One vector is turned by the same rotation once a step. Each row is the vector after some number of steps, and that number follows the row.
The counts run from 0 to 150.
[ 0.35  1.80 -0.65  1.02  3.80  0.65 -0.39 -2.14  2.92 -1.47 -2.34 -0.36
 -3.16 -2.41  0.14 -1.44  1.29  0.07  1.51  1.15 -5.39  0.96  3.32 -0.44
  0.70  3.99  3.20  0.13  2.26  1.69  0.63  1.75 -1.45  0.09 -0.67] -> 27
[ 0.49 -1.14  0.73  2.22 -0.85  2.06 -0.20  2.87  3.05  0.46  0.05 -1.75
 -0.72 -2.46  3.74  2.06 -0.90  1.48  1.87 -0.75  0.90 -3.70  2.60 -1.83
  2.31  3.06  2.79  0.71  1.50 -4.33  0.44 -1.09  1.07  3.59  1.20] -> 60
[-0.93 -1.43 -0.88 -0.27 -1.69 -1.02 -1.84  2.25  1.84 -0.97 -0.06  0.12
  1.91 -3.68  4.47  2.31 -1.36 -0.07  0.03  1.79 -1.04  0.17 -1.82 -4.91
 -0.87  2.79  2.24  0.43 -0.70  1.50  0.15 -2.51 -0.24  4.54  1.86] -> 132
[-2.07 -2.34 -1.38 -1.51  4.21 -0.27 -0.12 -0.06 -1.68 -1.05 -1.10 -2.70
 -3.80 -0.64 -2.61 -0.76 -0.28  3.38 -3.84 -0.24 -1.38 -2.30 -2.23 -2.77
 -1.16 -3.16  1.56 -2.39 -1.33 -0.83 -2.12 -0.45  0.42  1.36  0.46] -> 80
[ 0.25 -4.78 -2.16 -0.34  1.09  0.67 -1.43  1.85  2.72 -0.69  3.47 -1.18
 -4.44  0.03 -0.42 -2.19  1.02 -0.13 -0.34 -0.17 -2.45 -1.66  0.33 -3.67
 -2.15  2.73  3.75  0.09  0.46 -0.25  2.00 -1.58  0.46  2.48  2.83] -> 53
[-1.04  0.37 -2.82 -0.37  0.13 -1.35 -0.48  1.04  2.16 -2.38  2.12 -1.50
 -2.90  0.17 -0.90 -0.40  1.80  0.77 -1.37  4.20 -3.52 -1.33 -2.22 -1.91
 -2.68  1.73  2.34 -0.59 -0.25  2.93 -1.65  1.94 -3.73  3.40  1.00] -> 12
[ 0.39  1.07  1.09  1.93  1.66  1.48 -1.61 -1.02  2.11  1.15 -1.26 -3.48
 -0.78 -4.96  3.95  1.62 -2.10  2.21  2.78  1.06 -0.67 -0.39  0.98 -2.31
  0.89  1.66  2.92  0.03  2.34 -3.72 -0.27 -1.92  0.92  1.21 -1.78] -> 146
[-0.71 -2.00  0.78  1.90  0.91  1.79 -1.11  2.58  1.98  0.40 -0.48 -1.38
 -0.89 -2.43  4.46  2.41 -1.45  1.16  1.67 -1.09  0.47 -2.94  1.93 -2.69
  1.41  2.60  3.00  0.39  0.86 -4.59 -0.06 -1.07  1.83  3.89  0.32] -> 61
[ 0.87  1.22 -1.40 -0.45  3.59  0.40  0.71 -0.99  2.82  0.49 -3.81 -0.23
 -0.88 -1.75 -0.79  2.59  0.33  3.50 -2.16 -0.54 -0.65 -4.25  3.66 -1.70
  3.29  0.31  1.55 -3.32 -0.07 -1.94  1.45  2.22  2.19  0.62 -1.68] -> 72
[-0.28  0.24 -3.08  0.06 -1.17  0.60  0.32  0.91 -2.40 -0.78 -0.09 -2.33
  0.00 -4.70  1.73  1.65 -0.98  3.49 -1.74  2.73 -0.73  1.12 -4.06 -4.95
 -0.53 -1.40 -0.82 -1.90 -1.66  2.27 -0.50  0.33 -1.31  2.21  1.45] -> 6
[-0.48  3.14 -0.08  3.65 -1.01  1.48  1.76  1.32  1.12 -0.17 -1.80 -1.53
 -1.85 -1.45  3.62  1.52  1.49  1.87  2.75  1.99 -0.48 -2.81  0.77 -0.26
  2.68  3.29 -0.16 -0.47 -0.76 -0.07 -1.16  4.21 -2.88  3.74  1.36] -> 101
[-1.00 -0.29  1.61  0.98  4.49  0.31 -2.49 -1.51  1.06  0.75 -1.83 -3.67
 -2.07 -3.51  3.13  0.77 -2.38  1.28  1.33  0.32 -1.97  0.50  0.26 -2.56
 -0.78  1.02  3.95 -0.31  1.41 -3.50 -1.66 -2.77  1.59  1.34 -2.50] -> 148
[-0.30  2.35  1.70  0.28  4.27  0.47  3.19 -0.82  0.33 -1.88 -3.65 -0.81
 -4.01 -2.48 -1.31 -1.54  0.20  1.63  0.24 -1.12 -3.45  1.29  2.28 -0.89
  1.34  1.58  0.08  0.51  2.03  3.09 -1.56  3.51 -1.76  0.50  2.12] -> 111
[-0.81 -0.52 -0.98 -0.25 -2.49 -1.35 -1.69  2.72  2.33 -2.10 -0.82  0.42
  1.98 -3.84  3.42  2.02 -0.75  0.24 -0.45  2.28 -1.57 -0.17 -1.25 -4.87
  0.22  2.47  1.51  0.91  0.04  0.92  0.05 -3.16 -0.34  3.86  3.13] -> 131
[-0.60  0.10  1.69  1.68  3.37  1.30 -2.60 -1.34  1.36  1.00 -1.37 -3.56
 -1.40 -4.07  3.97  1.15 -2.69  1.59  1.87  0.80 -1.31  0.00  0.63 -2.99
 -0.04  1.26  3.12 -0.26  2.31 -3.92 -1.12 -2.50  1.40  1.39 -2.46] -> 147
[-1.36  2.18 -0.09  2.75 -1.70  1.11 -2.27  2.02  1.11 -2.35 -1.36 -0.65
  0.95 -4.33  4.88  1.99  0.04  0.27  1.71  3.29 -2.11 -0.32 -0.15 -1.57
  1.03  2.76  2.54  1.44  0.09 -0.53 -1.90  0.05 -2.49  3.94  0.59] -> 18
[ 0.32  0.46 -0.64 -2.06 -1.26 -2.99  1.70  1.58  3.87 -1.55  0.36 -2.44
 -1.88 -1.87 -2.58 -0.42  0.92  3.11 -1.40  2.62 -1.88 -0.90 -1.58 -2.10
 -0.57  1.91  0.37  0.53  1.62  4.78  0.17 -1.15 -1.38  2.34  4.33] -> 126
[ 0.74  0.41 -1.34  0.33  2.28  1.46  1.31 -0.73 -0.55  1.90 -3.31 -3.07
 -1.26 -3.80  0.60  2.62 -1.48  5.75 -1.35 -0.25  1.61 -2.56 -0.08 -2.66
  3.05 -2.41  0.06 -3.44 -0.92 -2.57  0.60  0.27  2.18  0.35 -0.82] -> 75
[-3.58  0.38  2.32  3.08  3.24  1.28 -0.62  0.33 -1.16 -0.29 -4.10 -0.96
 -2.35 -1.69  4.92  0.75 -0.88  0.53  2.23  0.27 -2.71  0.24 -0.21 -2.50
  0.95  1.53 -0.27 -0.07 -1.10 -1.65 -2.87  1.69 -1.73  3.54 -0.37] -> 105
[-1.17  2.07  2.34  0.41  4.28  0.33  4.15 -1.08 -0.39 -0.78 -3.36 -1.80
 -4.14 -1.96 -0.53 -1.29 -0.36  1.47  0.31 -1.52 -2.77  1.43  1.34 -1.06
  0.32  1.88  0.78  0.23  1.33  3.38 -1.81  4.03 -2.06  0.89  1.70] -> 110
[-0.90 -0.01 -3.41  0.76 -1.67  1.12 -0.28  3.76 -1.23 -3.68 -2.04  0.75
  0.50 -2.64 -1.02  2.12  1.45  3.15 -3.36  1.58 -0.25 -3.73 -0.14 -1.30
  3.31 -1.51  1.75 -0.40 -2.00 -0.54 -1.28  0.04 -1.36  3.15  3.01] -> 87
[-1.96  1.34  2.78  0.55  4.94 -0.01  3.67 -1.47 -0.88  0.12 -3.83 -2.17
 -4.06 -1.57  0.53 -1.17 -0.75  1.42  0.59 -1.34 -2.34  1.81  0.18 -1.25
 -1.15  2.16  0.94 -0.29  0.38  2.79 -2.41  3.91 -2.02  1.76  0.79] -> 109
[ 0.43  2.91 -1.44  1.15 -2.89 -0.48  0.69  2.20  2.83 -2.29  0.62 -1.82
 -0.60 -2.74  1.02  1.07  1.72  1.78  0.69  3.93 -1.21 -2.09 -0.56  0.12
  0.35  2.97  2.63  1.15  0.37  2.25 -1.47  2.23 -4.03  3.76  1.95] -> 15
[ 0.43  3.09 -1.09  2.04 -2.86  0.50 -0.26  2.60  2.33 -2.61  0.33 -1.67
  0.18 -3.79  2.32  1.31  1.18  1.42  1.44  3.77 -1.24 -1.75  0.01  0.09
  1.31  2.94  2.69  1.16  1.15  1.10 -2.01  1.17 -3.71  3.75  1.84] -> 16
[ 0.40 -1.97 -0.48 -0.32  0.06  0.48  0.57  1.54  0.21  0.77  3.29 -1.73
 -0.51 -3.22  3.91  0.41 -2.32  0.17  1.12  0.28 -0.99  1.58 -1.39 -4.45
 -4.02  3.18  4.12  0.41  0.46  2.38  0.31  0.07 -1.24  3.58  1.12] -> 135
[-0.34 -3.78 -2.72 -0.23 -1.58  0.12 -0.14  0.89  0.80  1.61 -0.41 -1.20
  0.38 -3.43  2.83  0.53 -0.67  2.09 -0.46  0.01  1.05  0.44 -1.96 -3.89
 -0.09  1.45  1.96 -0.86 -2.30  1.57  3.47 -3.97  1.95  3.01  3.27] -> 48
[-0.64  2.96 -0.22 -0.43  2.12 -1.26  1.07 -1.26  2.19 -1.01 -6.64  0.39
 -0.29 -3.31  0.37  1.69  0.69  2.37 -0.87  1.79 -2.53  0.33  0.81 -2.89
  3.65  1.52 -2.41 -2.10 -0.56  2.92  0.84  0.41  0.06  0.53  1.40] -> 115
[-0.45  2.22 -0.38 -0.18  1.56 -1.05  1.53 -1.51  1.63 -0.12 -6.10 -0.47
 -0.17 -3.84  1.35  1.85 -0.17  3.24 -0.51  2.03 -1.84  1.10 -0.21 -3.65
  3.21  0.92 -2.81 -2.26 -0.96  3.08  1.15  0.01  0.61  0.93  1.60] -> 116
[-0.53  1.61 -3.06 -0.78 -0.93 -0.44 -0.01  0.98 -0.72 -1.59 -2.46 -0.10
  1.69 -4.02  1.05  3.26 -0.61  3.55 -3.17  3.15 -1.11 -0.97 -2.60 -4.55
  1.08 -1.39 -0.90 -2.89 -2.27  2.45 -0.16  0.21 -0.70  2.33  1.28] -> 4
[ 0.06  2.26 -0.30  1.07  3.66  0.02 -0.29 -2.60  3.65 -0.79 -3.87 -0.16
 -2.59 -2.65  0.27 -0.46  1.57  0.41  1.39  2.27 -4.62 -0.15  3.05 -0.48
  1.55  4.09  2.55 -0.67  1.58  1.62  1.07  1.53 -0.86  0.20 -0.87] -> 28
[-2.76  1.25  1.82  4.07  1.78  2.09 -0.50  0.83 -1.14 -0.74 -3.45 -1.29
 -1.99 -2.18  5.25  1.02 -0.42  0.71  2.62  0.89 -1.73 -0.16  0.38 -2.09
  1.98  1.88 -1.14  0.23 -0.69 -2.07 -2.89  1.61 -1.53  3.67  0.49] -> 104
[-0.80 -1.09 -2.76  2.04  1.29  2.03 -0.18  1.77 -0.52 -2.80  1.40  0.09
 -4.88  0.82  0.43 -1.41  2.44  0.00 -0.40  0.98 -3.72 -1.58  0.43 -1.81
 -1.31  2.08  1.63 -0.52 -0.99  0.35 -0.94  4.52 -3.38  3.43  1.04] -> 96
[ 1.14 -0.31  0.19  1.79 -1.32  1.49  0.25  2.73  3.69  0.37  0.35 -2.10
 -1.02 -2.15  2.90  1.96 -0.20  2.12  2.03 -0.12  1.38 -4.24  2.07 -1.13
  2.60  3.46  2.89  0.53  1.31 -3.23  1.08 -0.32  0.56  3.27  2.07] -> 59
